Each path below is one point turned by a fixed rotation once a step. After each direction that follows a path, write how fast that rotation turns it, in degrees each step (0 if it stays still).
Each turn is a multiple of 5 degrees from 10 to 175, or 0.
Each row of a path follows its step; steps can be skipped.
Path 1:
step 0: [-1.72 -0.42 -0.09  0.27 -0.60  0.61 -0.01 -1.29 -1.26  0.40 -1.75 -1.27
 -0.27  0.52  0.44  2.14  1.64  0.11  1.65  1.12 -0.88 -1.63  0.36  0.71
 -2.08  0.68 -3.26  1.41 -0.13  0.96 -0.36 -0.64 -0.90 -0.93  1.25 -0.39
 -0.51  2.36 -0.06  0.83  1.09 -0.70  0.39 -0.11  1.33 -0.75 -1.69 -0.52
  1.50  0.26 -1.04 -1.38  0.19 -0.15  2.03 -1.16 -0.22  0.14 -0.70 -0.74
  0.05 -0.25 -0.27 -1.75  0.88  0.28 -0.67  2.92  1.70  0.27 -1.07  1.04
  2.21 -1.89 -0.82 -0.91  1.05 -1.32 -1.54]
step 3: [-0.57 -0.19  0.27 -2.24  0.62  1.45  0.66  0.32  0.71  0.77 -0.16  0.66
 -0.37 -1.17 -0.39  0.11  0.32 -0.41  0.83 -0.04 -2.59 -1.51  0.39  1.51
 -0.56 -0.21  0.62  0.91  2.16  0.64  1.43 -1.99 -2.41 -0.19 -0.35 -0.66
  0.71  0.94  0.04  0.44  0.22 -2.14  0.85 -0.79  0.02 -0.81 -0.62 -0.89
 -1.52  1.00  0.14 -0.18  0.87 -1.32  0.45 -1.81 -1.16  1.00  0.59 -0.66
 -0.05 -0.94  0.92 -2.30  2.13  1.84 -0.85  1.03  3.07 -0.99 -0.69  2.11
  0.64 -1.10 -0.82 -2.67 -0.77  1.06 -1.46]
step 14: [ 1.86 -0.43  0.27 -1.51 -0.24  0.22 -0.24  0.63 -0.86  0.87 -0.82  2.27
 -1.05  0.45 -0.17  2.49  1.81  0.36  0.30 -1.79 -1.81 -0.41  0.41 -0.25
  0.47  1.59  1.07 -1.04  0.94  0.26 -0.41  1.48 -1.02 -1.44  0.03 -0.04
  0.41 -0.11  1.62  0.54  2.32 -1.14  0.02 -2.32  1.97  0.17  0.25  0.46
  0.90  0.45  0.37  0.42  0.48 -1.35 -1.50  0.04  0.94  1.51  0.08  1.60
 -0.83 -1.09  0.64  1.42  0.27  2.74 -2.72  0.15  1.39  0.20  0.45  0.02
  2.95 -1.16  0.40 -0.10  0.03 -1.92 -0.23]
step 15: [ 1.65  0.03  1.51  0.95 -0.33 -0.11 -1.80 -0.20 -2.08  1.53 -0.30  2.00
  1.65  0.40  1.39  0.66 -0.99 -0.57 -0.69  1.26 -2.01 -0.49  0.26  0.69
 -1.52  1.19 -1.18 -0.47  0.31  0.15  1.20  0.62  0.24 -1.63  1.40 -0.82
 -0.82  0.69 -0.26  0.91  0.91 -0.59 -0.25  0.55 -1.97 -1.74 -0.27  0.03
  0.65 -1.20 -2.98  1.15 -1.40 -2.07 -0.95 -2.00 -1.51  0.03  1.26  0.63
  0.41 -2.40  0.28  0.29 -0.20  0.60 -0.92 -0.58  1.74 -1.41  0.63  1.23
  0.97 -0.39 -1.83 -1.96 -0.14 -1.18  0.42]
step 20: [ 1.63  0.32  0.00 -1.76 -0.60  1.92 -1.62  1.58  1.60  0.61 -0.30 -0.74
  0.62 -0.48 -0.14  1.15  1.38  0.26  3.40 -0.99 -1.29 -1.33 -2.55  0.62
  2.52  0.57  1.03  0.14  0.63 -0.24 -1.86 -1.13  0.28  0.83  2.16 -0.31
  0.18  0.98  2.45  0.65  2.00 -0.81 -0.24  1.25  0.60 -0.42 -0.09  1.82
  1.16 -0.38  0.89  0.60 -1.28  0.76 -0.93 -1.10  0.17 -1.17  0.68  0.58
  0.41  0.07 -0.82  0.86 -1.00 -0.81 -0.11 -0.41  0.83  1.32 -0.69  1.67
  0.63  0.21  1.10 -0.14 -0.72  2.16  1.16]
step 24: [ 3.88  0.66  0.99 -1.32  1.08  0.28  0.31  0.04  0.41 -0.42  2.85  1.91
 -0.77  0.65 -0.87  1.16  2.50 -0.88  0.35 -0.14 -0.64 -2.88  0.09 -0.72
  1.11  0.50  0.91 -0.08  0.96 -1.60 -0.91 -0.74 -0.07  0.03 -0.46 -0.74
 -0.26 -0.81  0.97  0.33  1.47  0.05  1.10 -0.58  2.16 -0.47  1.01  0.15
  0.00  0.23  0.68  0.90 -3.21  0.08  1.13  1.38  0.29 -2.15  1.25  0.32
 -0.04 -0.82  0.30  0.18 -2.09  0.21 -0.98 -0.38  0.21  0.58  2.08  1.22
 -0.27 -0.87  0.98 -1.43 -0.43 -0.48  0.83]
step 26: [-0.58 -0.29  1.10 -1.52 -1.43 -0.80  0.06  0.54 -0.25  2.38 -1.70 -0.25
  1.27 -0.42  0.19  1.17  1.21  1.62 -0.30 -0.20 -2.25 -0.17 -0.16 -0.45
 -0.13  0.35 -0.97  0.07  0.46 -1.13  0.17 -0.55 -3.07 -2.25  1.32 -1.87
 -0.57  1.40  2.77  1.21  0.21 -0.51 -1.04 -1.50  0.99  1.14 -0.71 -1.03
 -0.37  0.43 -0.48  0.93 -0.72 -0.20 -1.04 -0.84 -0.71  0.09  0.79  0.24
  2.26  0.22  0.51 -0.35 -0.55 -0.86  0.58 -1.64 -0.78  0.90 -0.79  1.90
 -1.01 -3.33 -0.60 -1.72 -0.77 -1.67 -0.32]
step 28: [ 0.21 -1.16 -0.15 -1.91  2.13  0.47  0.66  2.10 -0.78 -0.40  1.33  0.30
 -0.30  0.31  0.45  2.25  0.68  0.36  1.83  0.24 -0.05  0.13  2.10  0.18
 -0.23  0.12 -0.86 -0.58 -0.19 -0.13 -1.78 -0.82  1.09  1.68 -0.65  0.00
 -0.27  1.81  0.31 -0.25  2.30  0.69 -0.19 -0.04  0.14 -1.58  0.02 -0.40
 -1.25 -0.05 -1.00 -0.39 -3.56 -0.54  0.49 -0.39 -0.73 -2.04 -0.91 -1.42
  0.09 -1.10  0.78  0.07 -1.60  0.75 -2.37  1.59 -0.42 -0.82 -2.08  1.78
  0.74 -1.98  0.11 -0.70 -1.91 -1.50 -0.05]
[ 0.18 -0.16 -0.17  0.39 -0.02  0.29 -0.05 -0.27 -0.09  0.09 -0.19  0.10
 -0.22  0.20 -0.37  0.28  0.24 -0.19 -0.01 -0.23  0.33 -0.04 -0.03 -0.48
  0.11  0.24  0.28  0.62  0.38  0.47  0.23 -0.05 -0.36  0.26  0.29 -0.30
  0.55 -0.62  0.04 -0.22 -0.02 -0.08  0.46  0.39  0.48  0.18 -0.15  0.15
  0.15  0.02  0.00  0.13  0.03  0.38  0.18 -0.15  0.04  0.37 -0.04 -0.51
  0.07 -0.55  0.22 -0.28 -0.15 -0.08  0.09 -0.05  0.68  0.11  0.59  0.00
  0.02  0.38 -0.26  0.02 -0.23  0.01 -0.56]	35
[ 0.15 -0.05  0.57 -0.39 -0.42 -0.01 -0.13  0.28  0.13  0.36  0.16  0.49
  0.13  0.06 -0.15  0.32 -0.40  0.20  0.62 -0.01  0.30  0.34 -0.38 -0.01
 -0.25 -0.04 -0.73  0.06  0.06 -0.13 -0.12 -0.27  0.32 -0.33  0.11 -0.05
 -0.06 -0.10 -0.31  0.35 -0.30 -0.47 -0.03  0.56  0.18  0.33  0.50 -0.19
  0.48  0.18  0.12  0.03 -0.23  0.02  0.10 -0.27  0.37  0.46 -0.32 -0.10
  0.29 -0.01  0.28  0.26  0.40 -0.18  0.26  0.12  0.09  0.04  0.29  0.08
 -0.15 -0.04 -0.08  0.16  0.54 -0.24  0.29]	70
[ 0.15  0.00 -0.70 -0.11  0.42 -0.08  0.05  0.01  0.15  0.45  0.24 -0.46
  0.04 -0.57  0.72 -0.10 -0.18 -0.26  0.18  0.04 -0.15 -0.06 -0.26 -0.14
  0.31  0.40 -0.08 -0.34 -0.19  0.43 -0.16  0.11 -0.11 -0.50  0.11 -0.18
  0.07 -0.30 -0.45 -0.19 -0.14  0.16 -0.41 -0.31  0.03 -0.11  0.49  0.04
  0.29 -0.43 -0.25 -0.16  0.21 -0.37 -0.38 -0.18  0.44  0.37  0.05  0.04
 -0.13 -0.36 -0.09 -0.29  0.13  0.38 -0.01  0.08  0.23 -0.22  0.66 -0.10
  0.15 -0.14  0.08  0.26  0.16  0.37  0.07]	10
[-0.30 -0.24 -0.21  0.25 -0.11  0.75 -0.04 -0.37 -0.09  0.00  0.28 -0.05
  0.12 -0.25 -0.02  0.37  0.10 -0.22 -0.04  0.33  0.70 -0.12  0.34  0.04
  0.26 -0.09 -0.13  0.25 -0.23 -0.20 -0.39 -0.04  0.03  0.14  0.04 -0.96
  0.15  0.25  0.23  0.47 -0.25  0.07 -0.40 -0.23 -0.22  0.18  0.43  0.13
  0.08  0.06 -0.16 -0.35  0.57 -0.01 -0.36 -0.09 -0.54 -0.26 -0.08 -0.41
  0.05  0.23  0.07  0.24 -0.20 -0.25 -0.17  0.32 -0.16  0.42  0.24  0.12
 -0.11 -0.44 -0.28  0.01 -0.01 -0.26  0.18]	40
[ 0.56  0.40 -0.55  0.24  0.55 -0.01 -0.17 -0.34  0.24  0.37  0.17 -0.74
  0.16  0.00 -0.44  0.11 -0.10 -0.21  0.17  0.05 -0.48 -0.28 -0.03 -0.36
 -0.13  0.01 -0.14 -0.07 -0.43 -0.08  0.02 -0.16  0.24 -0.17  0.18  0.23
 -0.24 -0.32  0.09 -0.11 -0.27 -0.36 -0.03  0.48  0.10 -0.13 -0.05  0.20
  0.19  0.46 -0.11  0.23 -0.09 -0.27  0.32 -0.30 -0.58 -0.16  0.01  0.22
  0.34  0.06 -0.29  0.15 -0.28 -0.03  0.08  0.46 -0.12  0.43 -0.46 -0.28
 -0.18  0.24 -0.56 -0.03  0.19 -0.36  0.01]	95
[-0.05  0.01  0.69  0.23  0.21 -0.13  0.05 -0.20  0.21  0.05  0.12 -0.06
 -0.18 -0.40  0.56 -0.51 -0.05  0.19 -0.19  0.24  0.09 -0.56 -0.58 -0.15
 -0.18 -0.09 -0.14  0.23 -0.24  0.25  0.18  0.00  0.10  0.15  0.07 -0.19
  0.05  0.24  0.02  0.37  0.08  0.52 -0.22  0.37  0.19 -0.10 -0.44  0.03
  0.40 -0.47 -0.05 -0.20 -0.36  0.21  0.01  0.02 -0.40 -0.32 -0.34  0.44
  0.59  0.15 -0.13 -0.23  0.32 -0.38  0.14 -0.14  0.56  0.27  0.18 -0.20
  0.68  0.01 -0.06 -0.13 -0.19 -0.28  0.10]	95
[-0.22 -0.20  0.17  0.01 -0.06 -0.22 -0.14 -0.16  0.83  0.12  0.31 -0.03
 -0.20 -0.05 -0.15  0.05  0.19 -0.57  0.23 -0.05 -0.18  0.02 -0.08  0.35
  0.07 -0.37  0.28  0.31  0.45  0.08 -0.39 -0.21  0.18 -0.48 -0.01  0.31
 -0.03  0.32  0.08  0.28 -0.48  0.08  0.20  0.01 -0.02 -0.77  0.30 -0.17
 -0.23 -0.26  0.00  0.07  0.17  0.11 -0.53 -0.31 -0.37 -0.13  0.06  0.26
  0.05 -0.65  0.21  0.02  0.14 -0.51  0.03 -0.50 -0.04  0.08  0.03 -0.08
 -0.65  0.37 -0.01 -0.25 -0.20  0.28 -0.18]	80
[-0.14 -0.11  0.01  0.00 -0.19  0.27 -0.27  0.44 -0.29 -0.09  0.00 -0.26
  0.21 -0.13 -0.20  0.39 -0.13  0.35 -0.15  0.12 -0.18  0.36 -0.18  0.08
  0.15  0.07  0.04  0.16 -0.33 -0.27 -0.10 -0.08  0.17  0.13  0.03 -0.38
 -0.15 -0.48 -0.33 -0.14 -0.69  0.12 -0.22 -0.15  0.59 -0.09 -0.77 -0.37
  0.23 -0.35 -0.16  0.51  0.03 -0.01  0.02 -0.21 -0.06 -0.48  0.81 -0.16
  0.12  0.20 -0.29  0.20 -0.17 -0.35  0.13 -0.52  0.27 -0.22  0.08 -0.26
 -0.26  0.14  0.29  0.07  0.01  0.40  0.47]	100
